The rows of T fall into 4 groups, which share some directions, and each row is roughly a mix of its group's hidden directions, except one row that fits no group.
T (105 x 11):
[[ 17   1  13 -27 -32  30  26 -34   2  -8 -38]
 [ -9 -15  11  -6 -14  24  53  13  10  47   7]
 [ 26   2  17  52 -22  38  27   8  -1   9   6]
 [  1   1   3 -17 -39  21 -38 -18  46 -20   0]
 [  8 -34  -4  27 -38   5  32 -15  39  18  -2]
 [  8  38 -15  -2 -29   0 -22  47 -24  -7  25]
 [-11   0 -41   4  21  12 -15  54  -8 -25  14]
 [-20  24  12  33 -26   1   3 -16   5 -35 -46]
 [ 22   4  -8  27  -4  22  30 -38  32  34 -13]
 [ -8 -38  -5  12 -49  24  23  -2  35   4 -10]
 [-47 -27  -4   0  37   8  20   4 -21  26 -24]
 [ -1  25 -16 -12 -40  18  26  10 -24  36 -29]
 [ 29  -1 -24  10   6   0 -17  31  57  -6 -20]
 [ -5  -7  35 -39 -17  37  25 -28 -24  -3   4]
 [  9 -36  22  11  34 -23  37 -33  12   5 -16]
 [ 32 -10 -15  22  27  14 -21  36 -33 -30  -3]
 [-21   4  -7 -45  28  -6 -31  17  -6 -43   2]
 [ 19 -16  37  21  -3 -46  17   0  34 -21 -10]
 [ 11 -21  22   0  17  11 -46 -32 -43 -12   0]
 [ 39 -22 -23 -20  -9 -10  -4 -35  10 -19 -42]
 [  6   9   6  29  -2 -47  18  28  -3 -28 -37]
 [ 20 -12  -2  27  -2  -1  21 -48  36  33  -6]
 [ 11  13 -15  45   9 -54 -24  -3  16   5 -12]
 [ 30  10  30 -26 -25   8  20 -29  37  -8 -25]
 [  0 -55  25 -31  -8 -22 -13  25  18  10  13]
 [ 11  21 -25 -24 -11  39 -22  -6 -24  18  40]
 [-31 -33  -7  16 -34  -3  26 -33  -5  -2  34]
 [  5  27 -19  14 -18  46   4  48 -13  -4 -15]
 [ 28  -9 -34  -6 -13  31  25  -6  28  10  42]
 [-47  15   9  -3  -9 -34  -4 -42 -24  12  18]
 [-44 -16 -22 -17 -10  33 -25   6   7 -40   4]
 [ 14  16 -20  29 -29  23  29   0   8  46 -21]
 [-16  34   2   5   1  17   6  41  14 -34 -41]
 [ 11 -16   7  45   6 -22  15 -30  20  40  20]
 [ -5  15  11  43 -28 -35  42  10   1  -8 -20]
 [-20  34 -13 -37  36  23  -6  22 -15 -25  12]
 [ 31  29  21  18  15 -48  14  -3 -27  22  -5]
 [-14  23   8   4  12  34   1  -3 -14  29  58]
 [-30 -31 -12  -7  41  14  22 -17 -21  28 -24]
 [  4 -28  13  -7 -21 -13  -1 -44 -36  27  30]
 [ 27  14  32 -24  16   9   0 -26 -37  39   8]
 [ 36  35 -20  -1 -39 -15 -21  23  -9 -29  -2]
 [ 25 -12 -13 -38  29  24 -14  40  22  20   7]
 [-32 -10 -15   2  -4  15  41  33   0  42  22]
 [  0 -15   4 -49  -1  46 -26  -4  30 -16  -3]
 [ 18 -18  -7 -25 -27  11 -30 -33  40 -18 -20]
 [  3 -16   9  44  26  -3 -26  31  10 -27  34]
 [ -1 -14 -22   2   1   9  -5  28  61  34  -5]
 [ 16 -16  19  57  12  12  -9  21  10 -20  31]
 [  4  18   9 -26  26  61 -19 -11  16  -2 -17]
 [-21 -13 -12 -21  14   7  -1  39 -43  33  24]
 [-50 -24  14  -3 -10  -9 -18  38  22  -5 -29]
 [ 33  14   0 -28  -6  28   7  20  12 -53 -15]
 [ 17  -9  18 -37   4  -6 -17 -12 -51  30  21]
 [  7 -29  -9 -42  16  43 -17  -4  10  22  28]
 [ 40 -29  33  -5  -9 -29   5 -18  35 -10  19]
 [-21  22 -27 -39   3 -24  11 -21  -5  44 -14]
 [ 26   8  -4  44  -3 -25 -10 -27  33  -1 -35]
 [  9  37  31 -19  12 -12  12  29 -48   8 -10]
 [ 31  37  24   7  13  25  12   3  21  12 -45]
 [-59  -3  -1  -5 -13  17 -27  39  10   3 -14]
 [-24  13  11  26  -6 -47  12 -32 -30  25   9]
 [-18  13 -46   1  42 -18 -24  11  26  18   8]
 [ -3   7  -8  30  19 -25 -17   3 -59 -23  11]
 [ -1   8  -9  44  39  15 -14  34   9 -10  35]
 [  5  14  -2  31 -38   9  25  24 -29  42  -2]
 [ 21  -6 -14  40   1 -24 -18 -46  32   2 -14]
 [-44  17  -6 -18  -6 -29 -36 -37  16  -7  10]
 [-14  30 -36  19   4 -46 -18  16  23 -22   0]
 [-26 -14   4  22 -37 -36  18 -26 -32  -9  19]
 [ -3  24 -26  42   6  15   1  47  -7  28  14]
 [ -6  -9 -33 -11  -9 -11 -10  15 -13 -18 -64]
 [-13   9 -26 -28   6  28   0  42  -9 -44  14]
 [  2  -7 -10  24  28 -23  10 -40  31  38  18]
 [ 42 -18  -9 -24  25 -17 -44   0  -2  29   8]
 [  1  11   8   6   2  35 -14  49 -19 -45   8]
 [  1 -47 -14  12 -28 -23  25  -7  11  24  36]
 [  2  -8  -1 -14 -12  10  -2   0  70  31 -13]
 [ 10 -15  23  31  38   9 -10   0  15 -36  39]
 [  1 -14  -5  31  21   1   2  19 -65   1  16]
 [  7  20  25 -21 -31 -12  32 -34  37   5 -17]
 [ 24  19 -26  18   6 -20  19 -13 -19 -25 -51]
 [  6 -39  29  -2 -22 -46  -2 -37   3   6  -4]
 [ -1  -3 -26  35   5   5  12   7  64 -14 -11]
 [  1  -8  16 -39 -40   6  -7  10 -23 -36 -33]
 [ -5  -8  46  -4  13  -5  -1  11 -34 -34  41]
 [  1 -27 -21 -27  14  33  -5 -53   5  14 -18]
 [ 49   3   7  11   7 -11  22 -54  16 -13   0]
 [ 24  26  18  23 -30 -21  -7  -5  38 -38  -4]
 [-22  31  16  37 -21 -29  25  -8 -21 -26 -20]
 [-17  -2 -28   7  37  12  25 -20 -35  14 -37]
 [-15  30 -49 -37  20   9  -4  -4  17  16 -25]
 [-16  -6   0 -29 -24   7  -2  62 -16 -17 -20]
 [  4  -8 -23 -17  31 -12 -63 -13  -6 -12   9]
 [-13  20 -20  -4  53  16 -21  25  10 -25  24]
 [  2  11 -10  31 -11   7   7  15  50 -22 -44]
 [ -3  21  10  33   1   8  -5 -65   9 -12 -18]
 [ -2  17  -8  12 -11 -41 -10 -15  59  16 -15]
 [ -9  35 -18  18  27  36  18 -35 -25  16  12]
 [-13 -35  -6 -17 -13  -2  26   0 -17  23  55]
 [-11  25 -10 -10 -18  12 -21  49 -27  12  37]
 [ 21  10 -24  24  41  -1 -13 -15  52   0   2]
 [-38  23   0 -16  -8 -11  22  -8 -48 -26  24]
 [ 10  14 -22  20   5  -1  42  52 -24 -17   7]
 [ 26 -10  30  14 -10  13  54  -2 -25  28  -4]]

Each list below has one row that fits no group; the rest each fit one group, if only roughly. Name that row.
    z_679: [-61 -12   2   3  29  24   8  12 -13  29  -2]
    z_865: [-19 -23  46  14  27 -11  24   2  16  22  33]
    z_449: [-53  11  -6  -8 -18 -15  37  -2   3  33  21]
    z_947: [-34  30 -16   7   2  56 -16 -22  -2  16   2]
    z_320: [ -3 -28  -3 -20   3  40  -1  23  46  33  -3]
    z_446: [  7 -23 -30   6 -11 -11 -38   9  39 -17 -37]
    z_877: [-19  26 -26 -20 -20  27 -43  13  32 -10   9]
    z_795: [-10 -11   8 -52   1  41 -35  16 -16  -2  -7]
    z_237: [-21   1 -15  32   5 -41 -21  -8  34  39  -1]
    z_944: [-49   2   1   3  21   8   5  47 -28  25   7]
    z_742: [-14  20  26 -33  24  13   0  13 -34 -35  29]
    z_51: [ 16 -34 -16   8  18  46   0  42  12  22  -5]
    z_533: [  2 -22 -27  36  -4 -36 -21   0  34  30 -13]
    z_753: [-29 -16 -15 -27 -12  -8 -11  58 -18 -21   7]
 => z_877
    z_472: [ -7  -1  -4  36  20 -40 -32 -26 -38  -5   4]
    z_194: [ 43  18  29  20 -14 -23  35 -22   2  -4 -25]
    z_45: [ 23  -1  -7  43   2 -14  38  37 -17  27  -3]
    z_63: [ 17 -21  34 -25 -14  43  36 -15   3  19  -9]
    z_358: [-21 -10 -42  17  24  -8   2  16  39 -23  32]
    z_604: [  2  28  27  14 -28  -5  27  29  -7  -9 -47]
    z_135: [-22  -7 -55  -3  -6  19   6  -5  46 -13 -15]
    z_745: [ 41 -31  -6 -35  -1  11  -7 -46  10   7  11]
    z_498: [-21  15   1 -40  -8  -1 -39 -34  17 -34  -1]
    z_595: [ 30  24  13 -17  20  -9 -49  -9 -21   4 -33]
    z_958: [ -6 -41 -25 -24 -12  31  -1  20  42   2  17]
    z_46: [ -7 -28 -14   4  17 -27 -49  19  23 -34  -2]
    z_825: [ 32   4 -17  16  17 -57  -1  33  -1  18   7]
    z_387: [ 47  14   8  25  -5 -45  22  16   0 -23   9]
    z_984: [-17 -40  -8 -22  -8  41  19  -8  18   9  38]
 => z_135
    z_484: [ -6 -17   8  -2  19  25   7 -61  33  15  -1]
    z_240: [ 38 -12  31  37   2 -15   5 -29 -26  22 -17]
    z_37: [ 39 -20 -17  20   8 -52 -11   3  17  25   8]
    z_289: [ 32  39  13   8 -25 -10  28 -39  25   1   1]
    z_853: [ 43  -2  15  -6  16  20 -36 -13 -22 -38 -18]
    z_124: [ 27  21  27  34  -4 -44  27  12  15 -19   8]
    z_751: [ 20   9   4 -18 -18  32 -22 -18  15  11  56]
    z_702: [-31 -32   9 -21   7  39   3  -1 -29  33  21]
    z_391: [ 53  -6   1 -10 -32 -20 -15 -22  27 -26  -6]
    z_960: [ 20  26  -1  43   7 -14  25   8  36  -4 -37]
    z_459: [-26   8 -15  29  12 -45 -46 -17 -10  -6   4]
    z_76: [ 28 -40   1   7  27  39 -35  18 -16   4  -2]
 => z_289
    z_304: [ -7  30  11  27   7  37   5 -44  32 -10  11]
    z_735: [  1 -29  -4   5  -9  47  29 -23  37  15  20]
    z_560: [ 12  18  25   4  14   6  -8 -68 -19  10   3]
    z_785: [-29  22   5 -18  12  18  44  44 -11 -12  16]
    z_476: [-14 -33  36 -30   4  30 -33 -30   8  -9   0]
    z_539: [-22  19  14 -56   9 -14  16 -13 -38   4  12]
    z_601: [ 14 -21  -5  45   7 -12  17  20   9  53  -7]
    z_454: [ -5   5 -20  28  -6 -38  38  43  22  -4  -1]
    z_568: [ 29   3  -2  -3 -40 -28 -19   9  26 -39 -25]
    z_226: [-26 -12  29  -2   0   1  -7 -50 -29  35  14]
    z_326: [14 20  7 46  6 42 23 25 -9  8 26]
    z_129: [19 15 10 50 26 33 24  2 12  3 30]
 => z_476
    z_819: [ 37  12  23  24  24   0  25  25  43  -7 -12]
    z_160: [ -6 -28  11  13  11 -39 -37  26   1 -38  17]
    z_535: [ 11   7 -25  -7  -1  12  18 -44  38  29 -31]
    z_223: [  7 -16 -34  25  17 -47   6  10  30  11  28]
    z_983: [ 12 -20 -15  -3  -4  32  16  36  55   9 -10]
    z_165: [-33 -47  30 -18   7  12  -9  -8  35  18  10]
    z_20: [  0 -31  25  21 -39 -40 -15  21 -26   1   4]
    z_257: [-18  15  16  -6  26  -4  29  -5 -31  14  54]
    z_624: [ 18   9  11  -3   6   9  18  11 -55 -48   6]
    z_278: [ 37  37 -25  17 -18   4   0 -35   8 -24 -25]
    z_232: [ 52 -18  13 -14  -2 -10   5 -11  -8  15  51]
    z_411: [  5   0 -12  41  -2  -3  44 -17  47   6  13]
    z_939: [  6 -29  32 -36  -2  47 -14 -29  -3  10  -2]
    z_791: [ 39  32   7  27  -2  -1  14 -47  18 -21   3]
 => z_819
    z_208: [  3  14  39  -6  -5  31  17  15 -43 -29  24]
    z_660: [-22 -23 -15  -4  25  18 -56   9 -22  -7  22]
    z_88: [ -7  -2  -1   4  -5 -21 -15 -20 -20 -54 -45]
    z_292: [-22  11  17 -44 -12 -22   4  14 -53  -2   9]
    z_50: [ 58 -15  21  31   8  -7  -1 -10 -23   9 -26]
    z_65: [-64 -10 -12 -10  17  23  -6  15 -14  24 -13]
    z_398: [-26 -20  21  -7  -3 -20  -5  60  -7  16  24]
    z_962: [  7  -5  -9   3  11  47 -19 -39  42  -5 -19]
    z_327: [-49  -9   7  -6  -2  -7 -15 -29 -28  37  26]
    z_422: [ 14   4 -23   5   5  47 -18  29  25 -38 -18]
    z_458: [ -1  45  35  -2  10  23  42  -8 -21   1 -15]
    z_441: [-11 -48  -6 -38  14  -2  -3  25 -25  31  10]
 => z_88
    z_311: [ -7 -20  -5  -6  33  29  23 -48  -9  31  13]
    z_999: [-17   5 -14   8 -13 -33  15  61   2 -26  -6]
    z_370: [-21  -1  27 -49 -15  21 -13 -44   3 -13   6]
    z_430: [-24  24   0 -22  49  26   4 -12 -40  -3  -1]
    z_971: [ 36   6 -22  23  26 -34   9  22  40  16   1]
    z_669: [  8 -17   6  -4  14 -39  -7 -27 -30  27  44]
    z_891: [ 15 -38  21 -25  15   5   4 -20  14  26  48]
    z_902: [ 15 -11   9  24 -29 -42 -12 -47 -18   8 -16]
    z_151: [ 42  -6  30  13   7   2  -4 -24 -50 -19 -14]
    z_513: [ -5  30 -31 -12   2  11  30 -22   8  52 -16]
    z_741: [ 14  -8  44   9 -10  -5  22 -45 -28  27  -7]
    z_477: [  5  15 -43  28  30  18   1  -9  41  26   0]
    z_97: [-49  46   0  33   4  20   3  21 -10   1  -1]
 => z_430
    z_557: [-14  10 -36  32   4 -34  11  34  30  23   6]
    z_27: [-17  31  16   4 -19 -48  15 -45  -7  -4  -3]
    z_116: [ -4 -20   2 -20 -47 -39  -1 -20  -6  29 -28]
    z_834: [ 22 -53  10 -18  13 -24  12 -29  18  -5 -26]
    z_435: [ -6 -39  19   0  36 -28  34  15 -21  25   8]
    z_437: [  1 -49  26 -24  20  10   9 -32  14  27  18]
    z_522: [-41   7 -12  12  33  39  13 -23 -19  28   1]
    z_608: [ 14  22 -41 -22 -29  26 -32   0  -9 -14 -28]
    z_259: [ 32  -6  40  22   9 -38  22 -20  25 -14  10]
    z_497: [-38 -13   2  -7 -37   0  42  -5  28  29   9]
 => z_497
    z_23: [ 20  -3 -16  53 -32  18   8  18  14  27 -18]
    z_703: [ 43 -17  42  11  -7  10  21 -30  -7  25 -19]
    z_837: [ 13 -12  -6  -2 -46  20 -16  28  -1 -25 -45]
    z_630: [-51  -6 -19  -4  10  30  -6 -23   8   4 -43]
    z_554: [ 55  -9  35  -1  -8  24  28 -10   7   8 -23]
    z_206: [ 19   2  -2  21  11 -11 -40 -59   9  -7 -13]
    z_739: [-32 -37 -16 -37   9  36 -23  -9   0  21  -9]
    z_691: [ 27   9  23  10  -2   4   1 -49  44 -12  24]
    z_730: [-37 -11  11  -7  22  37   0   6 -13  39  36]
    z_369: [-14  21  34 -36 -30  27  20  31   1   6  21]
    z_749: [-17 -53  16 -25  28   5  10  -9  -1  34  20]
    z_423: [-33  31  -6  34  21  31  26 -27 -13   8 -14]
    z_302: [  7  35 -34   8   0  37  24   1  11  41 -14]
 => z_369
    z_144: [-28 -10  17 -32 -19  52 -15 -16 -21 -17   1]
    z_393: [-16  11  12   2  -6 -43 -37 -52  10   3  -2]
    z_89: [-39   5  30  36  19 -25  24  34  -5   6   2]
    z_453: [ 10   3   0   6 -16 -19 -42  16  33 -29  42]
    z_598: [ 43  10   7  13  24  15  -1 -28  40  30 -15]
    z_998: [ 13  14 -18   2 -21  12 -13 -40  32 -31 -38]
    z_185: [-53   3   6 -21 -11  -2  27 -21 -30  22  25]
    z_136: [  3  18  -9  27   2  -1  14 -32  16 -32 -53]
    z_421: [-26 -32  25  -4  13 -22   9  51  -6  22  17]
    z_723: [  9 -12 -25  -7  -6  12 -52  12  29 -17 -38]
    z_95: [ -8  22  24  43  21 -36  37  15  -6 -11  -3]
    z_836: [-24   8  -7 -26 -27  32 -42  28   2  10  29]
    z_425: [ 33 -18  -8  23   5 -60   2   4   5  27   7]
    z_576: [  6   7 -32  -4   0  21  -4 -47   6 -16 -50]
    z_90: [ -6   5 -40  14   1 -26   2 -12  21  56 -13]
 => z_453
    z_621: [  9  10  11 -47 -21  27  12  -8  34 -37 -10]
    z_85: [  2  23 -25  12  37  42 -10  11  32 -30  -2]
    z_771: [-20 -30 -13   4  -5  18  11 -46  18   7  45]
    z_314: [ -2  -1 -21  28 -14 -40   7   0  -2  58   4]
    z_997: [-23 -26  27 -33  -2  34 -11 -35   0  31   6]
    z_931: [  5  -2  30 -37 -28  27   7  28 -35  16 -19]
    z_34: [ -3 -13 -20  46   1 -38  -4   6  19  43  12]
    z_614: [-15  47  -5  33  -8   4 -13  -5 -26  -7 -44]
    z_234: [  8  43  -6  40  32 -19  -3 -12  24 -21 -21]
    z_158: [ -1  -2 -15  29  -2 -10  48  37  13  38   3]
    z_375: [ 35  23  29  35   4 -31  28  -6   9 -17  23]
    z_920: [ -5  39   5  -9 -20 -42  -7 -32  11 -37  -9]
    z_123: [-12  -9  32  15  31  11  29 -31  17  30  32]
    z_890: [ 18  23  23  32 -16 -37   0 -29 -20   1 -35]
    z_613: [ -4 -11 -34   2  17   4 -45  28  46  -2  -2]
 => z_614
    z_361: [ -6  31 -23 -21 -12   0   8  16  55 -33  -5]
    z_961: [ 11   2  -1  35   4   0  11   8 -40  57  11]
    z_948: [ 22  17   6 -11  11 -49 -34   3 -44   2   3]
    z_300: [  1 -25  13 -29   5  35 -46 -20  32   7  -4]
    z_609: [ 12  -1 -36  28  17   5   9  59  -5 -18   6]
    z_556: [ 20 -21  -4  12 -51  -8   8 -22  20  21 -39]
    z_628: [-13  42   6  -6   5 -33   0  31 -44 -22  -3]
    z_339: [-14   2 -15  21  -8  11 -26 -12  37 -45 -35]
    z_652: [ -5  -9  22 -15 -16  -7 -18  41   3  19  55]
    z_436: [ 21  11  15  28   3  60  17  12   4 -28   9]
 => z_961
    z_2: [-18  12  10 -60  21 -13  14 -38 -11   0   4]
    z_145: [ 43 -10  27  10  14 -39  31   0  -8   1  32]
    z_888: [-37  -9   2 -18 -15  18 -14 -29 -49 -16  22]
    z_845: [-15   1  10 -17  46 -31   6 -35   0  14  36]
    z_754: [-24  14  14  21  23  36  16 -49  21  10   9]
    z_722: [ 27  -5 -15  -4  22 -19  29  27 -49  19  19]
    z_980: [-59   2 -26 -19   2   6   3  21 -18   1  34]
    z_627: [-24   4   7 -13 -30  26 -24  13  -9 -36 -46]
    z_700: [  2  49  31  -6 -15 -41 -11  21 -24   0   7]
    z_761: [-12 -14   6   5 -32  49   1 -17  35 -12 -32]
    z_52: [  9  50  15  18  20 -21  37  27  -8   1 -17]
 => z_700
